One vector is turned by the same rotation once a step. Each row is the vector after some number of steps, and that number follows the row.
The counts run from 0 to 290.
[208 -104 -196 26 -28 90 61 253 -464 179 137 -93 285 292 118 -478 -43 -240 346 26 35 375 86 -137 18 176 -271 356 154 96 -39]  257
[-296 66 -296 134 21 298 -93 102 -175 53 267 160 -65 64 146 -508 156 -43 371 247 289 392 -164 22 307 -199 -85 247 -12 192 -121]  94
[-48 -265 -287 203 140 254 -41 171 -451 89 157 -184 121 259 39 -425 76 -248 349 62 -159 121 73 -304 28 93 -309 343 187 -82 -24]  242
[82 -161 -258 -211 0 289 198 43 -431 214 3 -144 275 314 -165 -290 28 -252 229 -43 47 108 -93 -48 -123 489 -210 327 16 341 94]  34
[-158 -190 60 72 71 240 -124 -20 -139 568 117 146 -30 104 38 -117 173 -74 256 -298 411 142 -216 7 144 283 89 359 -6 409 263]  182
[-88 -230 223 180 441 101 -15 -56 -298 475 183 -19 128 246 377 -255 -24 -55 117 -62 69 -23 1 96 13 8 5 379 -11 267 437]  158
[-187 -180 -50 35 49 284 -188 -16 -88 492 14 121 -125 77 -70 -98 193 -107 286 -247 461 103 -323 0 112 377 50 381 -21 400 126]  190
[-220 -194 -85 56 70 298 -210 -5 -88 417 -37 67 -143 74 -133 -66 210 -112 302 -203 477 51 -345 -14 118 386 34 361 -10 376 96]  193
[-246 -168 -140 79 95 278 -242 -4 -87 372 -80 33 -174 89 -180 -79 171 -120 297 -140 463 -12 -350 -44 79 424 -8 346 21 364 33]  197
[-305 235 -439 8 93 147 -209 161 -372 -48 140 80 26 132 148 -456 74 9 359 221 249 250 -222 196 -51 -115 72 335 -135 237 -182]  109
[139 -204 -73 -107 124 176 306 -50 -195 208 -99 -202 170 295 -159 -352 -84 -204 158 238 202 61 -147 54 124 463 -402 278 130 411 59]  49
[-133 -210 102 94 124 229 -74 -9 -157 603 177 163 8 129 153 -131 137 -102 244 -303 355 181 -144 13 122 196 70 344 -40 370 331]  177
[-139 7 -26 90 572 -31 -115 38 -411 137 7 -159 125 288 292 -335 -143 6 131 234 36 -183 -115 284 -229 -11 3 437 -46 245 207]  138
[241 11 -120 -36 -23 -16 85 255 -438 193 87 -44 329 313 69 -463 -86 -191 314 51 190 432 22 -12 79 243 -237 328 102 200 -66]  265
[23 -161 -284 -204 -5 344 143 50 -467 218 91 -108 282 279 -130 -267 105 -248 252 -140 -42 96 -85 -99 -168 429 -158 318 -9 298 126]  28
[-49 -180 -300 -160 19 393 85 61 -509 219 153 -105 270 270 -107 -264 154 -273 279 -172 -89 68 -101 -143 -172 369 -95 327 -15 218 140]  24
[194 89 48 -88 91 -110 90 174 -269 169 -2 -50 230 328 54 -432 -155 -167 276 195 416 363 -140 138 199 290 -198 342 87 282 -32]  277
[62 -206 -253 122 64 200 25 226 -495 158 177 -147 173 288 65 -460 49 -243 352 30 -124 223 108 -269 -6 133 -272 344 191 -32 -34]  248
[-405 -202 -154 -9 268 436 -138 14 -394 112 268 -72 92 240 -17 -199 282 -251 329 -134 -129 -102 -214 -284 -18 170 14 264 -41 -15 229]  5
[-201 158 -212 20 460 -11 -165 105 -441 17 -34 -122 96 245 220 -385 -82 19 207 288 110 -76 -198 320 -259 4 38 424 -99 248 15]  128
[-130 -293 -261 231 222 297 -77 146 -407 62 106 -235 40 253 -5 -408 79 -244 366 101 -168 1 45 -336 28 114 -322 349 217 -89 -23]  237
[-177 77 -99 53 544 -10 -138 79 -441 60 -25 -147 105 287 251 -349 -121 -4 177 262 102 -155 -133 317 -255 9 10 414 -79 243 118]  134
[87 -215 9 -15 196 202 278 -66 -83 220 -54 -156 38 257 -114 -407 -107 -150 165 375 264 108 -120 19 307 294 -452 262 166 365 30]  58
[-291 180 -411 64 31 225 -178 146 -275 -1 229 144 -10 92 144 -477 131 -12 377 210 283 342 -179 104 112 -151 -16 274 -69 194 -163]  102
[147 -124 -222 51 -4 115 62 247 -491 182 156 -119 249 293 105 -478 4 -253 369 8 -31 336 118 -175 20 160 -246 362 164 44 -37]  254
[-129 -164 -22 174 138 287 149 -58 -3 165 175 18 -61 167 90 -502 16 -115 236 392 283 263 -132 -60 520 -48 -394 196 137 222 -16]  75
[219 -66 -189 0 -46 55 92 269 -462 191 126 -68 302 296 87 -481 -41 -232 334 34 87 405 73 -82 27 212 -238 337 137 120 -42]  260
[225 76 -15 -91 68 -101 62 210 -295 169 11 -24 240 297 49 -420 -152 -169 281 177 393 379 -94 125 179 291 -213 320 92 278 -71]  275
[26 116 158 -48 288 -112 34 124 -115 101 23 -12 108 304 62 -400 -174 -139 244 336 480 237 -278 175 340 245 -210 263 53 255 -25]  288
[-112 -184 24 175 174 278 199 -58 -3 150 150 -2 -68 172 30 -492 -5 -132 240 398 271 234 -108 -76 493 -16 -399 191 147 240 26]  73
[-157 -190 56 90 65 245 -110 8 -145 588 129 146 -18 111 72 -113 160 -87 250 -316 406 153 -198 11 109 261 104 348 -48 389 298]  181
[-17 -247 -273 184 116 252 -19 205 -453 111 137 -175 124 269 39 -430 79 -251 338 48 -164 130 73 -319 6 124 -318 360 194 -54 -31]  243
[-267 231 -375 -25 229 91 -242 182 -420 -63 26 -1 67 164 156 -423 5 17 283 261 223 107 -214 283 -168 -30 63 388 -128 252 -123]  117
[57 -208 -271 140 76 197 18 202 -500 140 178 -166 191 269 82 -451 61 -258 358 12 -124 222 117 -284 17 110 -287 362 180 -32 -39]  247
[-193 -115 -80 178 112 306 83 -36 -28 128 229 75 -78 124 90 -524 72 -102 285 349 278 307 -119 -73 516 -138 -321 210 112 183 -27]  80
[-305 -303 -246 212 316 316 -187 47 -227 42 -93 -234 -189 195 -155 -255 127 -208 338 150 53 -193 -195 -281 36 253 -264 382 179 -13 -76]  222
[-214 -117 -65 204 111 303 96 -21 -47 125 251 93 -91 121 102 -505 92 -66 285 341 243 323 -107 -75 512 -137 -313 196 105 193 -55]  81
[-4 -239 40 83 206 219 273 -91 -29 190 21 -107 -6 257 -49 -457 -70 -166 177 437 245 137 -121 -31 434 161 -478 238 190 332 35]  64
[105 -161 -249 -182 9 275 198 49 -427 253 -16 -160 269 294 -165 -282 31 -250 224 -30 39 87 -83 -14 -145 493 -249 342 15 364 87]  35
[-246 -50 -154 193 83 323 20 12 -79 120 271 122 -74 80 130 -528 113 -88 308 328 260 370 -132 -56 458 -185 -242 199 65 164 -67]  85
[245 71 -81 -72 33 -69 93 235 -359 208 48 -53 292 329 64 -437 -123 -203 306 117 298 419 -38 57 122 299 -228 319 84 257 -52]  270
[217 -29 -170 -14 -36 39 92 254 -443 191 112 -80 301 304 97 -453 -73 -219 335 30 128 416 57 -39 54 220 -237 334 121 150 -56]  262
[-239 191 -294 -2 399 23 -197 141 -452 -35 -45 -59 88 237 210 -384 -63 22 229 291 169 -19 -230 322 -260 -4 44 424 -119 252 -50]  124
[95 -172 -234 127 20 185 34 218 -474 157 156 -136 230 270 83 -469 41 -226 361 -4 -99 273 132 -237 17 135 -269 338 192 -10 -54]  250
[-321 -246 -238 136 272 313 -240 -6 -132 102 -170 -159 -244 146 -266 -189 160 -167 318 68 229 -215 -307 -180 62 360 -182 382 98 144 -74]  213
[-302 181 -412 58 50 229 -202 154 -297 -18 192 126 11 92 140 -463 110 13 353 232 276 325 -184 115 79 -156 16 297 -98 198 -192]  104
[-177 -145 -23 182 151 287 132 -29 -22 161 179 28 -82 144 76 -489 35 -109 255 366 255 294 -119 -78 505 -78 -326 204 136 190 -24]  77
[-419 -194 -118 21 344 424 -153 -13 -375 94 288 -75 68 235 -1 -226 245 -251 318 -127 -103 -132 -188 -282 14 153 8 279 -27 -33 222]  3
[15 -223 -260 169 88 231 -33 194 -465 144 119 -179 157 260 66 -453 60 -260 357 33 -130 171 119 -281 19 125 -297 344 189 -63 -23]  245
[154 -201 -51 -69 149 180 295 -43 -163 215 -113 -180 137 296 -143 -357 -95 -194 146 278 221 79 -121 31 159 423 -422 272 124 418 42]  51
[-159 -191 -280 -136 66 426 18 65 -501 183 220 -72 242 259 -67 -254 234 -264 307 -177 -143 37 -105 -215 -152 289 -64 276 -32 121 184]  18
[-144 -38 40 114 581 -7 -63 22 -400 146 23 -163 115 323 318 -337 -144 6 117 220 29 -189 -101 272 -193 -15 0 441 -44 247 250]  141
[-77 -187 43 129 205 252 214 -84 14 162 108 -39 -73 203 25 -471 -40 -131 208 412 270 194 -120 -40 486 56 -446 198 172 259 16]  70
[151 -200 -88 -146 111 189 308 -32 -229 221 -118 -166 181 302 -184 -352 -99 -174 153 215 186 71 -136 14 68 476 -368 280 131 420 20]  47
[-312 -284 -227 163 277 319 -217 26 -155 89 -152 -186 -219 159 -245 -180 159 -172 328 102 205 -207 -283 -199 62 354 -213 370 129 99 -81]  215
[159 -160 -147 -169 63 215 247 -14 -314 235 -81 -166 216 312 -190 -325 -48 -195 180 123 135 77 -135 26 -38 487 -315 324 70 416 56]  42
[-127 -293 -253 215 219 306 -91 127 -380 44 73 -227 0 254 -35 -380 103 -243 335 90 -140 -29 -8 -339 18 124 -329 340 206 -99 -52]  235
[-131 -83 83 129 591 20 -63 11 -390 237 55 -138 123 297 316 -315 -124 -28 119 174 -4 -188 -66 241 -161 -6 -10 429 -43 235 298]  144
[-308 -282 -230 154 284 315 -222 33 -164 78 -144 -197 -210 146 -247 -204 171 -177 319 101 166 -226 -267 -198 68 348 -208 361 139 93 -77]  216
[144 -188 -63 -111 127 181 301 -25 -181 222 -105 -166 140 289 -155 -353 -101 -205 144 261 214 59 -132 40 113 422 -419 271 118 422 42]  50
[98 -220 -20 -63 167 192 289 -56 -156 221 -95 -150 108 289 -126 -392 -106 -185 150 321 237 65 -148 44 183 371 -432 270 144 403 47]  53
[-191 -180 -266 -110 98 424 -37 50 -494 177 256 -81 231 266 -46 -243 231 -268 300 -186 -141 7 -101 -228 -134 268 -35 275 -21 103 182]  16
[247 19 -87 -70 -3 -47 100 255 -389 190 62 -50 285 305 96 -438 -130 -196 307 66 242 432 -31 50 89 278 -232 354 99 223 -47]  268
[-293 217 -418 -12 111 164 -232 170 -357 -37 123 81 35 134 154 -459 81 3 325 223 269 225 -217 203 -59 -109 54 343 -126 228 -181]  110
